Each path below is one point turned by a fixed rotation once a step. After each direction that follows a path, write how fast that rotation turns it, in degrees per step (0 if it stays still).
Each turn is a multiple of 5 degrees from 10 to 175, or 0.
Each row of a path follows its step; steps can be skipped.
Path 1:
step 0: [  4  -3  -9   1   6  -2   3  -1  -2   5  -1  -5   5   9   5  -1  11   2
  -5   3   8  16  -2  11  -7   2  -3   3   8  -3  -7   3   5  23   2  -7
 -14   5   1 -11  -4  -6]
step 1: [  3   5  -1   4  11  -6   9  -4   3   4   5   0   4   2   4   8   8   2
   4   9  12  -7  -6  -2  10 -16   7 -15   1  -2   3   4 -18  11  -6  -2
  -5  11   3   3   1  -6]
step 2: [ 12   1  -6 -10  -3   8   6   3  -9   7   4  -3   5   1  -7 -14  -9   4
   3   4  10   1 -10   0   1  -4   6 -13  -1  -5  -4  10   6  -5   3 -15
   0  15  13   5  -5  -1]
step 3: [-13   0  -5 -18  -1  15  17  12   3   9   5   2   6   7  -7  12  -4  -1
   1  -2  -7   2  -5   3  -3   0   0  -1   4  -5   0  -6  -4   7  -1  -2
 -10   2  11   6  -3  -1]
step 4: [  8  -3   5   3  -7   9  10  -9  -3  19   0  -5  -4  -4   0   9 -10  -7
   0   1 -14   2  -2   4   5 -16   3  -6   8  -4  15   1   0   0  -5  -5
  -3  -5   2  -2  13  -6]
step 5: [  7   6  -7  -6   3   0   2   3   7  14  -1  11  -2   5   9   8  -6  13
   4  -1  -8   2 -12  -2   4   9   3   6   7  -5   8   6   6  -1   5 -11
  12   2   1 -18   6   3]
step 6: [-4  2 14 -4 -6 -5  5  0 -4  4 -7 10 19  8  3  9  2 -9  0 -1 -1 -3  6  2
  8  6  1  1  9  3 10  7 -9  1 12  1 15 -1 15 -4 -2 -3]
step 7: [  4  -2   6   7  -6   1  11   5  -1   9  -2  -9  11  -7  13 -12  11   0
  10  -2  -6   4   9  -2   5  -2   1   3  12  -3  -5   2  14   7  16   3
  -2   4   6  -5   6   2]
step 8: [ 10  20  -5  -9   3 -13   6  -4   4  -1   1   0  13   4   5   8   9  10
   9 -11  -2  -1   8  -2  -1 -13   3   4   4  -2 -11  -5  -6   0  -1   2
  -6   0   5  -6   4   6]
step 9: [  6   9   3  -8  -2 -10   3  -7 -11  13   0   5   3  -1  -1 -13   3  -7
   6   0  11   5   7  -1   5  -9  14  11  -2  -3  13  -6  -4  -9   1  -6
  -5   8   0   7 -12   7]
step 10: [  0  -4 -11 -22  -5   3   5   9  -1   2   1   1  -7  11  -6  -6   7   2
  -1 -13   6  -7   8   0  13   5  10   3   4  -2   3  -5   7   7   9  -1
  -9   7 -10   4   7  -4]
step 11: [  2   0   0  -4 -10  -5   7 -11   8  -3  10   8   0   4  -8   7  -2  -1
 -13  -4  -3   8   2  24  13 -14   4  -5   3  -6   0 -11   0   2   8   2
   1   0  -6   2  -1  -4]
Speeds:
[-4 -3 -1  0 -3  0 -3  2  0  0  1  1  3 -2 -1  3 -7  2 -1  4  3 -1 -2  1
  3 -1  1 -2  4  0 -1  1  1 -1 -2 -2 -5  0 -1 -1  1  0]
35
[ 4  2 -4 -2  0  5 -1  0  2  1  5  0  1  1 -2 -4  0  2 -1  4  1 -2 -1  2
 -1  0  2 -1  1  3  1 -1 -3  2  1  2  0 -3 -3  4 -2 -3]
40
[ 0  3  2 -1  0  1  1 -2  0  2 -5 -1 -3  1 -1  3 -5 -1 -3 -1 -4  0 -1  2
  4  4  0  0 -1  1  1 -4  2  3  1 -4  2 -1 -5  2 -1 -1]
55
[-1  4 -2 -2  1  0 -2 -3  1  2  2  3  2  2 -3 -2 -3  0 -1  0 -1  3  1  2
 -1  1 -1 -1  1  2 -5  0  0 -4 -2 -2  5  3  1 -3 -4  4]
115
[-2  0  2  0  0 -1  1 -2  1  0  2  4  1  4 -1  5  1  2  2  5 -1 -2  6  2
  1 -1  1  0 -7 -1  0 -1  0  1 -2  2  0 -1  3  1  0 -1]
145
Path 2:
step 0: [ -1  -8  -1  -9   5  -5  -3  -1 -13   0  -1   7   1   0  10 -10  -9   8
   2   1  11   0   2   5   5   4   9  -5 -20  -8  -7  -7  -2  13   4   1
   3 -12  -7  -3 -14   0]
step 1: [  3  -8  -4   8  12  15  10   2   7   2   6  20  -1   2   5   8   1  -5
   8  -3   2   3   8   8  13  12  -7   0   5   3  -3 -12  -4  -4  -3  -9
   1   0   0   0  -2   4]
step 2: [ 22  -7 -11   1 -12  -8   8   4  -4 -10  13  13   6  -2   2  -3   4  -1
  -1   2  -6   4   2   3 -10  -1   3  -5 -10  -9  -3  -3  -9  -7   2  12
  -3   6   0 -10   2   0]
step 3: [ -9  -4  -3   2  -4  -6   1   3  -2   6   1  10  -6   6   6  -6  -4   7
  -7  -4   8 -11   1   9   0   4   4 -21   1  10 -19   0  -1  -5   4  -2
   1 -11  10  -4 -14  -4]
step 4: [ 20  -6   0  11   9   6  -1   1  10   2  -4  12  -6   5  -4   5   0  -1
   5  -2  12   0 -11  -7   7  13  -3   5  -4 -10  -3  -6   0   9   1   0
   6  -2   6 -11  -9  -9]
step 5: [ -4  -4  -9   8  -4   6  -1  10   0   2   9  12  -7  -8   8  11  -1 -18
  -5   1  -4   1  -6   8 -17  -4   5 -10 -10  -8  -3 -11  -6   3  -1   4
  -8   5   2   4  -1   0]
step 6: [  7   3   4   0  -7  -4   9   7   0  -6  -1   1  -3  -3   8 -11  14  14
   1   0   2  -7   1  15   5  -5   9  -8   2  -6  -6 -15   5   2  -3  -6
   3   2  11  -2 -11 -14]
step 7: [ -6  -6   4   1  10  -6  10   5  -1  -3 -10  17  -8  14   9   3   2   1
   9   2   6   5 -16 -10   3   6  -5  -5   0  -6  -9  -5  -4   6  -2  10
  -2  -3  11  -4   6   6]
step 8: [  1  10   1  -5   0  12   7  -2  -6   3  12  16  -3  -9 -14  -5  -3 -16
  -4   9  -2  -3  -3   7   0   2   5  -5  -6  -3  -5 -16   0   8   0   7
   6  -2  -2 -10   5  -8]
step 9: [  0   5   0   7  -1  -1   5   9  -2  -7   9  11   4  -5  15  -8   1  11
   6  -6   5  -6   5   6  -6   3   5   3  -3  -3 -14   5  -9  17 -16  -6
  -9   1   3   2  -5  -4]
step 10: [  2  -4   5   0  -2  -9   7  -5   7  -4  -2  15  -5   8  -2   7   3  11
   1   1   5  -6 -16  14  11   4  -9  -3  -7   1  -7 -14  -6 -10  -7   0
  -6  -1 -12  -2   7   0]
step 11: [ -3   3  -7   0  -4   4   2  -2  -5   0   0  25   6  -1  -7  -7  -4  -7
  -2  -9   2   7  -5   0   4   0  17   0  -3 -13   7  -2  -1  -4  -1   8
  -9 -11   9  -9  -5  -1]
Speeds:
[ 1  0 -1  1  3 -1  2 -3  3 -3  1  0 -3  0  1  3  4  2 -1 -2  1  1  0 -4
  4  3 -4  3  3  0 -2  2  1  3 -1  1 -2  6  1  2 -1 -1]
130
Path 3:
step 0: [  3  13   2   4   8  15   4   5 -13  -5   3  -3 -11  -9   2  -4  -8   6
  -2  -4   0   0  12   3   5  -5   5 -12  -1 -14   4  11 -16   8  -6   5
   1  -1  -7   1  -7   7]
step 1: [ -6  11   3   5   3  -2  -2   1  -4   5   7   2  -6   8  -7 -11 -11   7
  -6   5  -1  16   7   4 -10 -10   5 -12  -8  -9  12   6   2  -2  -9   4
  -1   5  -5  -8 -15  -7]
step 2: [ 10   5  -6   8   4   3  -5   4 -14  -2   8  -4   2   8 -18 -12  -7   0
   9  10  12   1   7   3 -11  -7 -12  -3  -7  -5   5  -7   0  -2   0  -9
   9   9   3  -6  -4   8]
step 3: [ 10  10   8   3 -12  18   3  -4 -18  -8  -1   1  -5 -12  -9  -4   6  -3
  -1   3   5  10   3  -3 -15   3   3   2   3  -2   9  -1   3  -4  10  -7
  13   1   0  -5  -4   4]
step 4: [  2   6   8  -2  11  10  -5  -2 -10   7  -4 -11 -25  -4   1  -5  10  -6
  -6   2   3   9  -3   3  -5 -12   5  -8  -3   6   0   1  -3   4   1 -13
  11  -1 -12  -5  -1   3]
step 5: [  5   8  -7   1   2   2   0  -1 -10   2  -4   1  -2   2  -5 -14  -5  -5
  -6  -3  -8  -9   0  13   3 -13   5 -18  -7   1   6   5  -7   7  11 -11
   7  -2 -12   5 -17   0]
step 6: [  6   1  -9   0   2  11 -17  -4  -3   1   2   9   1   6  -8 -17  -5   0
  -3  -5  11   2  -2  -6 -10   6   3  -7 -11  -8  14   6   4   9   0   2
   6  -4 -13   7 -11  -2]
step 7: [ 11   8  -1   8   0  12  -7  -5  -6   1   3  -5  -3  11   0 -17  -5   0
   4  -1  -4  11  -5  -2 -13   9   6  -1 -16 -10 -10  -9   4  -5   2  -5
   2   3  -4   2   1  15]
step 8: [ 12  15  -6   9   2   7   8 -13  -8  -2  -3 -12  -5  -3   1 -16   5   4
  -4  -5   7   8  -4  -7  -1  -2   4   3   3   0  -1   1   2   4   2 -16
  -6  -6   9  -5 -14  12]
step 9: [  0   8  -9   6  -8  14  -9  -4 -12   0  -1 -15  -5 -10   3  -2  -1   6
   2  -3   2   5   3  -3   3 -12   8 -10  -4 -10  -7  12  -8  15 -11  -5
   6  -5  -4  -5  -6  -2]
step 10: [ 12  -1  -5   3   1  -1   3  -1  -2   3   4   7  -8   0  -8  -5 -13  14
  -7   3   0   5   0   5  -7 -16  13 -12 -14 -14  -1   5  -4  -1  -5   1
   2 -13  -7 -11  -7   0]
step 11: [  9   5  -3   1  -1  -1   0  -1 -15  -7   5   7  -4  14 -15 -13 -10   0
  -4   4   8   7   9   1 -12  -2  -8  -1  -3 -10   7   6 -10   7  -9  -9
  -9   0  -7   0   5   9]
Speeds:
[-3 -2  2  0  4  0  1 -1 -6  3  2 -2  4 -4  1  3  3  2 -2 -6  0  0  1  0
  1 -3  3 -2  2  2 -2 -1 -1 -1 -2  0 -1  0 -3  1 -3  2]
80
[-4 -2  0 -2 -4  1 -4  0  0  2  1 -3  0  2  2 -1  2 -1  0  0  0  8 -2 -1
 -2  0 -1  1  2  0  0  2  1  2 -3  2 -1  2 -3  0  1 -5]
135
[ 1 -2 -2 -1  2  1 -1  1 -3  2  0  1 -1  8  3  0  0  4 -3 -2 -2 -2  5 -2
 -1  3  0 -2  0 -2  3  0  2 -1  1  2 -2  5  2  1  0 -1]
70
[ 4  1  0  1 -3  0  0  0 -2  1 -1 -3 -3 -1  4  6  4  3 -2 -1 -2 -2 -2  0
 -3 -2 -3  0 -1  0 -1  1  0  3  3 -2  2 -3  2 -3  1 -3]
70
[-4  0  0 -1 -1 -1  2 -5 -2  1  5  2  0  0  4 -2  2  4  3  4  2 -4 -4  2
  2  1  0 -2  1  0  2  0  1 -1  1  1 -1  0  0  0  5  0]
0
Path 4:
step 0: [ -4   7  -3 -10  -6 -11  -5   1   1  -8   8  11  -8  -4  -3   2   0  -4
  -5  -1  -3   3  21  -3  -8  -6  10   1   0   1   2  -3  -5  14   2 -16
   1  11   3  -5   4   0]
step 1: [ -9   0  10   3   8  -8  14  -3  -3   4  11   0  -7  11 -14 -14   8  -6
   3  -1   4  -4  -3  -6   6   0   7  -4  -5   3  -6   1 -18  -5   1  -3
   0  -2   3   4  10   8]
step 2: [  6   4  -5   3  11  -6  -3  -5   4 -16  -4   9  -5   1 -11  -2   6  -3
   0   6  -3   6  -7   2 -11   9   8   2   1  -4   7   8  -3   7  11  -7
  -3   2 -14 -13   8  -9]
step 3: [-10   6   6  -5 -11  -9  -3  -6   1   5   0  17   4  -5  -6  -1   1  -8
   0  -7 -14  -4  14  -1  12   3  13  -1  -3   2  -9   8  -7   0   2  -8
  -5   1 -10   5   0   1]
step 4: [ -1  -1   4   1   5  -8   0   4  -3 -13  10  -8  -6   3 -11 -15   6  -6
   0   3   9 -13  -6  -4   3  -2   9 -14 -14   0 -11   1   9   7   3  -6
 -10   3  -3  -8   5  -1]
step 5: [ 10   5   3   8   0  -7  -6  -8   9 -10 -11   5   0   6   2   7  14  -9
   5  -1  -5   1   3 -13  -1   9  13  -2  10  -9  -4  -8  -9   1   6  -1
  -5   0 -10  -1  11   7]
step 6: [-16  -1  -5   4  -7  -4  -6 -15   2   2   6  11  -4  -1 -11  -4  -1   2
   5   9   1  -5   7 -11   5   4   9   2  -8   6  -3  -1   1  10 -15  -1
 -11  10  -6  -4  -1  -8]
step 7: [  2   8   1   1  -7 -15  10   0 -10  -2  11 -10   5  -7  -2  -8  13  -3
   0  11  -2  -3   5  -9   5   3   2 -11   6  -5   1  -2   0   1  12  -3
  -9   0   3  -2  19  -2]
step 8: [ -6  15   8  11  10   2  -8  -7  -4   1  -4   7  -7  10   3  -3   0  -6
   2   2  -5  12  -3 -13  -6   6   6   1   0   2  -3   2   5   7  -4  -6
  -6   9 -10  -5  11  16]
step 9: [ -1  -7  -7   2  -3  -9   4  -6  -5   5   3   7   2  -8  -5 -10   7   1
   6   2   4   9  14   1   8  -3   7   0  -5  -6  -2  -2 -13  28   2  -7
  -4   3  -3  -2   1  -1]
step 10: [  3  -1  12   4   2 -13   5 -10  -2   3  13  15   3   1  -6  -9  13  -7
   1   3   3  -3  -3  -6  -2  -8   6  -4   1  13   5   1   9  -9   9  -3
  -1   1   4  -8  12   9]
step 11: [ -4   9   1   4   6 -12 -17  -6  -7  -4  -3  -4 -15  -2  -3  -2   1  -5
   6  -8   2  14  -6  -4   0  -1   5   9   0   3  -7   4 -10   9  13   0
  -6   0 -12  -3   9  -7]
Speeds:
[-2 -1  4 -1 -3 -3  3  4 -2  0  0 -4 -4  2  1 -1  4  0 -3 -1  0  0 -2 -3
 -1 -5  0 -4  1  4 -2  2  1 -2  0  1 -2 -2  3 -1  1 -1]
115
[ 1  1 -2 -2  4 -2  0 -2 -5 -3  4 -1  0  2  1  0 -3  0  0 -3  2 -2 -4  0
  3  0 -2  0  2 -1 -1 -3  0 -4  2 -2 -4  3  2  1  0  4]
115
[-5 -2  2 -2 -1  0 -2  0  0 -1  5 -1  3 -2  2 -1 -2  1  1  2  4 -1  3  0
  1 -2  1 -5  1  1  4  0 -3 -1 -1 -2  2 -2 -5 -1 -4  2]
120
[ 2 -1  1 -1 -5 -1  4  2  2 -3  1  2  3  1  0 -1  1 -1  1  0  1  2 -5  0
 -3  2  2  0  0 -3  6 -3  5 -1  4  1  1  1 -1 -1  1  1]
135
[-7  1  0  1  3 -1 -1 -3  3 -2 -3  1  1 -2  3 -1  2  1 -3  2  3 -1 -1  1
  0 -3  4  0  0 -4  0  2  1  0  2  0 -2  1  4  4  3  0]
0
